Z: 4 groups of rows, each row roughly a mix of its group's hidden directions:
Z (129 x 10):
20,-7,8,26,17,-6,8,-8,-44,6
19,-24,-1,31,-2,6,-1,-7,-37,16
-28,16,-16,6,-18,-14,-22,-29,5,-21
-30,-13,10,-2,1,-16,-4,13,25,37
-32,-16,6,-2,28,-5,30,-9,13,19
-12,-7,-17,-29,6,8,25,-28,27,-7
-19,19,8,-25,-23,-6,27,-30,3,4
-13,-7,3,8,29,-31,19,2,2,33
20,14,2,-21,-17,16,-4,4,35,-28
-12,35,-12,-20,-4,-5,-12,6,18,-34
26,1,18,25,16,-26,4,-9,-24,18
-6,25,-14,4,-14,14,21,5,15,-40
-1,4,-34,15,-24,-23,-3,32,7,-5
-17,-26,-7,-22,6,12,37,-3,21,14
0,-31,-5,1,-19,-19,-9,23,22,29
-6,-33,-10,-16,-2,1,32,10,15,28
-16,22,-1,-19,-8,6,11,-40,11,-24
-19,6,-17,-21,-18,-3,-13,20,40,2
-20,37,-2,-9,9,9,1,-18,-1,-36
-18,-27,-17,-13,-2,12,18,9,34,20
20,-47,9,12,6,9,-6,-3,-24,4
8,-35,20,-9,14,12,26,-12,-25,6
-2,-37,13,4,22,-3,34,7,-14,13
-13,-36,11,-13,3,-1,30,0,-1,31
-19,-3,43,-8,-3,11,22,-1,18,19
-31,20,-21,-32,-7,3,12,-7,13,-21
-23,-7,-23,20,16,-12,7,21,-23,27
-17,22,1,-9,20,26,18,-26,-13,-23
9,10,10,14,30,-4,1,-9,-31,-34
-44,17,4,-20,12,3,12,-4,13,-22
-1,-34,17,-9,21,30,-10,-11,-14,-18
1,-17,-43,1,33,-15,-10,0,-8,-7
6,-7,-26,8,-13,-18,-11,31,23,26
6,-34,-10,8,3,26,28,-3,11,26
10,-34,14,-1,12,33,0,-17,-20,-15
-10,20,1,-1,10,10,19,-45,-19,-13
-2,12,-4,15,19,16,11,-40,-28,-11
-9,27,-25,8,13,-6,36,-21,-11,-8
-5,30,21,1,6,26,7,-19,-7,-33
-1,-12,3,9,-8,-8,-28,36,28,20
5,-20,23,5,27,20,2,-18,-32,13
-9,-27,-21,-15,-6,1,11,19,35,19
-6,-16,13,-14,-1,-27,-4,0,19,42
-6,-2,31,2,3,-37,-20,-4,-29,4
-4,8,6,-25,-19,-6,4,14,42,23
27,-7,-24,10,13,-17,-29,-22,-12,-16
-26,-12,35,-15,-5,20,13,-12,23,3
1,19,24,3,7,-27,-18,-13,-33,-18
17,10,6,23,9,6,-17,-4,-38,-27
15,-7,-10,26,-12,-16,-24,32,0,24
-17,-23,22,22,33,1,-21,10,-10,9
16,18,-30,-5,-18,16,25,-5,-9,-28
20,-33,-26,5,-6,10,31,-17,-3,-2
-13,-5,-18,-24,-15,-4,5,3,44,-17
-11,-15,-3,-8,16,19,32,-30,-18,-19
3,9,11,-4,21,-26,25,-30,-25,-11
-13,-21,28,0,0,-6,20,16,22,32
-21,-24,-12,-19,1,2,33,-2,23,22
-4,-24,-19,-5,-35,-4,8,17,28,17
0,11,-35,-2,-19,-14,-6,18,34,13
-5,-1,-7,6,13,-50,-17,21,-7,9
22,-39,-12,4,-2,5,18,17,12,26
-8,30,17,-27,-11,15,5,-5,34,-11
22,27,6,20,-5,-5,-36,8,-15,-18
4,2,-22,11,-18,-43,5,16,2,22
-4,13,-22,-9,-14,-3,25,-37,-19,-19
2,45,-2,9,12,-2,13,-13,-16,-27
-16,5,10,-22,-5,36,14,-13,26,-18
-8,-10,8,-16,25,36,21,-7,14,-23
-3,3,10,0,16,21,13,-29,-26,-33
4,24,-31,-5,-25,5,-6,-10,6,-36
1,3,1,-11,-14,50,14,-23,4,-5
-12,15,18,-5,18,8,14,-34,-16,-30
-33,0,9,-19,-12,-2,23,1,26,25
3,7,41,-27,-4,18,6,11,25,6
-7,18,-5,-17,-16,29,6,-21,8,-36
-22,-23,-5,-27,-6,-32,11,5,25,7
5,-24,-3,15,25,2,27,-22,-29,9
-16,29,-14,-1,9,4,39,-22,-1,-14
-19,28,-9,-14,3,5,14,-35,4,-26
-1,24,-25,1,12,-14,23,-36,-12,-12
-14,7,18,20,13,-2,-9,-24,-40,-16
-8,26,-13,-3,-6,28,13,-21,-9,-34
11,-8,7,-18,-35,6,-32,0,21,-17
7,14,6,-22,-13,1,-9,17,47,10
9,-24,-36,9,-33,1,-2,16,-8,14
-33,18,-18,6,-8,-19,-15,5,31,14
-18,2,46,-23,0,-6,1,-12,8,-20
23,18,-12,24,-32,22,21,-5,1,6
8,-31,2,-1,-5,7,0,44,21,14
-17,9,3,-24,0,20,23,-32,16,-22
2,20,7,9,9,10,-6,-27,-29,-36
11,-2,21,8,30,16,-1,-18,-30,-25
9,-13,15,-2,1,26,32,-28,-5,-25
11,31,-23,-13,3,-14,-11,2,1,-39
4,20,-1,26,-11,-25,-28,-5,-31,-3
-30,-7,-16,-25,-8,-9,-2,15,37,5
-5,-5,36,-18,0,7,-30,26,17,6
-9,12,12,-20,18,23,16,-33,-11,-23
-9,-3,7,-16,4,27,25,-23,3,-37
9,34,7,6,2,-12,-22,-16,-27,-25
-6,39,-19,-2,-2,1,-21,-25,-5,-24
-12,15,-14,-20,-12,23,-3,-15,15,-39
16,23,18,20,-5,-5,-13,-17,-39,7
7,21,6,-1,14,9,22,-35,-28,-16
1,22,-19,1,-14,27,-2,-15,-14,-38
34,-22,2,10,19,24,-4,24,-12,-14
23,-8,-6,28,0,-16,-13,13,-32,24
-9,-16,-14,-9,-14,-23,-14,32,21,24
4,6,34,-19,-9,25,-34,-2,-1,-15
20,7,23,13,-28,-17,-24,20,-4,19
10,-30,-12,21,-3,7,8,14,-5,41
-14,-14,-2,-15,-18,35,-12,14,33,3
-5,39,-16,-12,1,10,-4,-5,10,-38
-3,-20,-9,-7,6,43,9,-21,-10,-25
16,-38,22,7,15,2,1,17,-21,20
8,10,40,7,-26,-12,4,11,6,28
3,17,14,8,18,25,8,-10,-7,-43
5,-26,6,-13,-11,18,35,-31,-1,-2
15,-33,21,14,10,-16,9,0,-28,22
25,-2,36,-13,10,11,-4,-24,-20,-18
-7,25,-17,4,1,-35,-29,8,-21,-6
-2,27,0,-14,-20,-14,-29,26,20,-14
1,18,-9,5,-23,-23,-3,15,22,38
-15,7,4,-23,-3,30,8,-29,11,-29
11,14,7,28,9,2,4,-14,-45,10
20,1,-11,7,-19,-35,-25,25,9,11
-10,-10,-33,-1,28,18,16,-20,-13,-20
11,-2,-29,-8,-20,-18,-19,25,27,-11
the two rows of each list that fit no group, in list order (the others fit one group, some only roughly):
  k174: -17,17,30,-17,2,25,-1,-31,-6,-15
  k540: 13,39,-8,0,-18,-3,-1,-21,-18,-27
  k998: -5,4,12,-20,-27,1,-11,25,40,1
  k131: 9,-44,15,-13,-7,5,27,9,6,16
  k746: 25,-19,-24,27,-1,-15,-13,22,-20,10
  k101: -15,-30,-21,-19,-1,-16,9,12,28,20
  k372: -12,-24,-16,-16,-13,23,28,-10,20,19
  k530: -8,-19,18,0,24,4,31,-29,-21,-3
  k484: -23,20,-2,-23,11,26,3,-11,5,-34
  k909: -15,13,18,-12,13,24,16,-29,-6,-29
  k634: -17,40,4,-22,8,3,-15,-8,6,-28
  k266: -13,-31,-10,-6,13,9,16,24,28,22
  k531: 15,-7,-17,0,-20,-23,-26,29,11,21
  k406: -3,27,-21,-14,-16,7,-14,20,31,-19
  k654: 3,-11,11,21,29,-3,10,-9,-36,24
 : k131, k372
  k885: 1,-2,-23,-9,-22,10,-6,22,41,16
  k283: 19,-2,41,-4,18,22,-7,-4,-18,-18
  k961: 18,-2,-6,29,23,-21,0,1,-37,7
  k983: 2,-40,11,-5,11,0,10,24,5,32
  k485: 10,26,15,17,14,20,6,-16,-29,-24
  k228: 16,11,-10,-5,-31,-4,-33,18,26,5
  k412: 4,13,-18,3,-4,30,-13,-21,-25,-31
  k26: 23,-24,-9,27,-17,-22,-5,17,-8,25
  k224: -2,-14,9,-15,12,39,7,-22,-12,-28
  k217: 12,-35,9,17,13,14,27,-2,-14,24
  k90: -4,-20,-19,6,-25,-2,-18,32,21,20
  k234: 11,-10,17,2,15,7,31,-26,-33,-12
  k28: 15,-15,9,3,-5,40,12,-25,-23,-11
 : k961, k234
  k40: -22,-1,8,-22,-7,33,24,-23,16,-9
  k856: -24,8,-4,-18,-12,13,-17,21,40,4
  k896: 11,-24,-27,3,-16,25,-8,29,20,4
  k766: 16,6,-47,20,-16,-12,0,16,-7,1
  k361: 15,12,33,11,-3,-10,-36,23,-2,9
  k158: 15,-5,-21,19,-9,-26,-25,31,-6,11
  k244: 23,2,-10,10,-12,-29,-22,34,-12,12
  k835: -9,16,19,2,0,30,15,-32,-22,-17
  k963: -16,4,9,7,22,21,25,-34,-18,-11
  k633: -16,20,37,-18,20,12,5,-26,-4,-1
 : k40, k896
  k270: 3,-17,-38,-9,-9,-6,1,23,28,18
  k928: -9,-35,-5,-21,-21,-11,3,3,20,30
  k984: -14,-22,15,-14,-7,-15,10,10,17,42
  k298: -6,9,17,11,26,34,7,-20,-24,-15
  k225: 28,5,0,22,-19,-6,-24,29,-11,19
  k245: -6,17,-4,-7,15,31,22,-25,5,-31
  k843: -12,12,-6,-6,4,-38,-23,25,16,19
  k236: -7,13,-3,-5,2,30,17,-14,-4,-44
  k63: 17,15,0,19,10,-10,3,-27,-42,7
  k883: -4,9,-6,22,32,-6,8,-18,-38,10
  k301: -8,-5,37,-15,-23,5,-12,17,30,8
  k713: 7,-24,-12,-9,4,34,37,-4,12,6
  k515: 18,-2,5,8,5,2,32,-34,-31,-8
  k696: 5,-3,9,-4,1,41,20,-23,-5,-29
  k167: -10,7,19,-9,15,27,14,-26,-12,-32
 : k298, k713
  k697: 16,9,18,11,26,4,3,-29,-35,-8
  k205: -4,31,-28,-7,-34,-17,3,-7,16,2
  k156: -10,35,7,-17,-8,26,7,-3,22,-27
  k31: -3,6,4,8,-10,-31,2,21,16,42
  k720: 23,7,-19,26,-5,-1,-24,10,-36,-5
  k680: 15,19,8,17,16,14,12,-19,-34,-23
  k774: 27,-34,16,-26,6,2,7,6,17,20
  k987: -15,15,2,-17,-5,25,25,-14,19,-32
  k707: 2,-15,3,-23,-7,18,38,-2,31,-3
  k194: -15,-12,4,-3,5,-26,9,14,21,42
  k214: 24,12,3,24,13,-7,-4,-12,-43,-8
  k768: 8,-22,-6,7,-19,-25,-5,12,3,42
 : k31, k194
  k626: 22,7,-31,20,-26,-14,-20,19,4,8
  k157: -16,-17,-18,-23,-10,-10,2,19,39,12
  k346: -21,-23,-10,-10,16,16,37,-18,15,4
  k586: -19,-13,-4,-27,-15,8,2,4,45,3
  k24: -2,24,18,22,11,19,4,-25,-32,-10
  k367: 2,19,15,11,22,12,-8,-19,-32,-29
  k20: -18,18,-5,-22,-7,25,25,-22,8,-25
  k91: -24,16,-5,-29,7,34,-5,-10,6,-24
  k690: 10,-8,22,12,24,-13,14,-19,-39,-7
  k639: 9,-19,-32,4,23,4,30,-22,-13,0
  k195: 25,3,-9,14,-15,-23,-29,28,-12,14
  k986: 8,-30,30,5,-3,-4,-17,25,4,28
  k49: -22,32,27,-18,-12,2,4,-27,5,-10
  k620: -25,-4,-16,-32,-22,-1,15,-2,30,8
 : k626, k367
  k521: 4,-45,23,-8,-13,14,19,-3,1,15
  k71: 4,-20,-18,9,-8,-30,-24,27,-5,23
  k450: -3,-7,-19,0,-12,-23,-22,29,26,22
  k828: 8,22,5,17,9,-24,-14,-1,-42,-10
  k745: 1,-20,3,1,-9,-35,-21,25,-4,28
  k467: -11,-26,30,7,11,-13,-9,13,-7,36
  k181: -2,33,6,-7,-21,27,-12,10,26,-18
  k911: 5,36,2,-9,-1,-21,-33,-17,-5,-17
  k199: 7,-18,38,15,11,5,14,-17,-30,9
  k595: -15,28,-7,-7,4,29,-2,4,7,-40
  k146: -20,-19,4,-18,-15,0,0,14,44,13
  k908: -11,12,-3,-8,1,23,7,-43,-14,-25
 : k521, k450
  k822: 12,21,3,18,17,12,-24,-15,-28,-25
  k687: 5,-23,-13,-7,-18,-20,-16,24,21,29
  k590: 24,-32,-1,17,4,10,-14,-3,-37,5
  k468: -22,11,5,-19,-26,6,-19,9,38,1
  k576: -7,35,-18,-3,-6,13,11,-21,1,-35
  k506: -15,-1,8,-21,6,39,10,-18,6,-30
  k6: -14,21,9,-16,33,-1,2,-21,-20,-28
  k902: 4,-22,17,-2,-18,-6,-33,25,5,27
  k218: 2,-23,-15,0,-25,-26,6,19,19,27
  k748: 33,-9,-23,11,-8,-12,-7,37,0,13
  k251: -19,2,8,-32,-3,16,28,-11,32,2
  k54: -7,-37,23,1,15,-1,27,-19,-11,13
  k423: -17,9,-1,-16,-10,33,16,-22,11,-31
  k401: -30,25,14,-22,3,5,-4,-13,15,-31
  k688: -17,-23,26,3,10,-19,-7,17,14,34
 : k822, k902
  k108: 0,0,-21,-12,-22,-20,-22,27,27,13
  k445: -8,4,-2,-24,-35,-7,-14,9,32,18
  k953: 6,-41,-2,1,0,-12,12,23,7,32
  k957: -8,-36,1,-24,-6,3,12,-10,35,12
  k461: 13,-2,-4,21,-15,-21,-30,12,-19,30
  k230: 12,-17,-20,-4,-17,-14,-13,35,20,22
  k380: -23,19,5,-11,-1,32,-11,-4,28,-24
  k191: 16,17,-17,22,-14,-24,-36,13,-4,3
  k498: 35,-30,-9,-3,-5,-20,-12,14,1,25
  k848: 17,32,21,19,26,-1,-5,-10,-20,-18
  k307: 1,11,18,-6,12,31,13,-18,-15,-36
  k287: -21,-16,5,-31,-9,29,6,-8,29,-6
 : k445, k380
  k632: 19,7,15,9,8,31,16,-31,-24,-9
  k612: 21,-37,7,9,22,-10,-4,-11,-29,10
  k149: -13,-37,-18,-16,5,-12,15,9,24,21
  k780: -1,5,3,-7,-2,42,17,-19,-1,-33
  k415: -8,15,-1,-30,-18,22,5,-1,38,-11
  k615: 22,17,-40,2,-4,9,-4,0,10,-32
  k789: 16,-31,-15,12,-20,-25,6,6,-11,28
  k420: -7,-3,6,6,24,2,18,-41,-28,-8
  k674: -11,5,-16,-1,-15,-34,-9,28,24,17
  k888: -20,32,2,-22,-1,9,28,-23,17,-5
  k929: -7,26,9,-1,32,-10,2,-18,-24,-27
  k880: -2,24,-40,-6,-7,-17,30,-10,-3,-3
 : k415, k880
  k437: -17,23,11,-26,-17,-4,-20,2,30,-20
  k915: -3,39,-2,-11,-9,-12,-28,-11,0,-29
  k463: 18,-33,11,16,-2,-14,4,17,-14,34
  k370: 10,0,28,22,18,-10,3,-12,-39,12
  k659: -10,-29,22,-20,10,-1,25,-28,-10,14
  k868: 20,2,-33,-10,-36,3,-1,19,18,5
  k43: 19,-20,21,21,3,-12,-18,-1,-28,26
  k619: -20,-29,-27,-8,-2,-3,32,1,9,21
  k803: -13,0,12,-4,15,29,29,-34,-14,-7
  k375: 23,2,-2,19,-17,-24,-31,24,-10,14
  k689: -30,20,20,-13,5,22,13,-19,12,-24
  k989: -13,-12,-24,-14,-20,2,-9,13,39,19
  k894: 9,-10,5,10,-7,-37,-27,9,-22,25
  k505: -14,-2,15,-9,12,33,26,-32,-8,-10
 : k370, k868
  k529: 0,28,7,-1,24,3,7,-23,-28,-29
  k604: 2,4,10,-4,10,40,12,-24,-16,-28
  k405: -10,21,19,-15,9,38,5,-18,17,-18
  k686: -5,19,-6,1,7,24,40,-22,-16,-15
  k733: -14,4,-35,2,8,11,20,-28,-7,-28
  k159: -27,6,-6,-26,6,1,40,-15,18,1
  k438: 17,12,19,-1,0,1,0,-32,-37,-21
  k891: -13,-11,-16,-24,-20,6,-13,25,35,8
  k770: -23,-31,-18,-22,6,1,21,-7,27,8
  k33: 24,-10,-11,8,-10,-21,-35,31,-4,7
  k562: 9,-5,14,-1,18,13,18,-30,-31,-25
 : k159, k891
  k574: -12,-10,-5,-9,-15,-19,-18,21,26,35
  k272: -17,3,-27,-18,-16,8,-10,12,41,4
  k805: -11,32,-15,-12,8,8,0,-24,0,-37
  k387: 3,-26,0,13,-4,-28,-9,17,-8,39
  k163: -16,5,3,-24,-23,-1,12,3,45,-10
  k8: -1,13,5,-10,-10,21,-19,-11,8,-47
  k92: -11,-5,-34,-22,-6,-15,-5,19,34,4
  k449: -14,17,-1,-6,13,8,35,-39,-5,-9
  k335: 21,4,-7,19,22,-10,10,-14,-42,-10
  k279: 1,-39,16,16,15,-7,-1,10,-27,21
  k96: 17,20,11,19,-2,26,-3,-12,-26,-31
 : k8, k96
  k253: 13,25,-10,9,-24,-10,-17,27,16,25
  k204: -5,-6,-28,-15,-12,16,-10,14,26,-35
  k130: -29,1,0,-21,-13,17,2,8,43,1
  k310: 32,-19,-18,21,11,-10,12,18,-26,13
  k509: 18,12,0,20,22,-2,10,-10,-41,-19
  k113: -32,21,-1,-29,3,9,3,0,28,-20
  k140: 3,-23,44,4,19,-4,-16,2,-16,16
  k606: 3,7,2,-18,9,28,33,-29,-5,-21
  k21: 13,-34,17,23,11,19,19,-8,-21,12
  k783: 27,-20,9,15,-1,15,17,-25,-32,2
  k629: -10,30,8,-15,-1,41,6,-18,15,-9
  k269: 16,-24,23,15,21,-3,20,-10,-33,6
  k70: 28,-3,8,32,12,13,-5,-2,-34,-16
 : k253, k21
  k81: 17,1,1,19,20,-16,3,-12,-46,-6
  k700: -21,-1,11,-27,4,18,27,4,35,7
  k41: 13,-19,-24,5,-13,-21,-4,26,13,32
  k545: 5,17,-44,1,-4,14,7,0,15,-29
  k722: 17,0,-14,4,-21,-14,-36,33,8,-3
  k973: 18,-34,-2,14,15,-19,16,4,-26,21
  k865: -14,18,-3,-1,9,29,7,-31,-19,-28
  k846: 8,-3,-14,7,-15,-16,-35,32,11,21
  k769: 9,24,-28,27,0,-4,-26,0,-13,-24
  k556: 10,-9,3,21,15,-24,-30,11,-28,20
  k703: -18,4,13,-26,-8,23,21,-17,31,-8
  k910: 8,30,-2,8,-20,-10,-32,-19,-20,-17
  k18: -20,-2,16,-23,3,15,35,-30,-4,-7
  k593: -7,44,-15,-8,-3,-12,-31,-5,6,-12
 : k846, k593
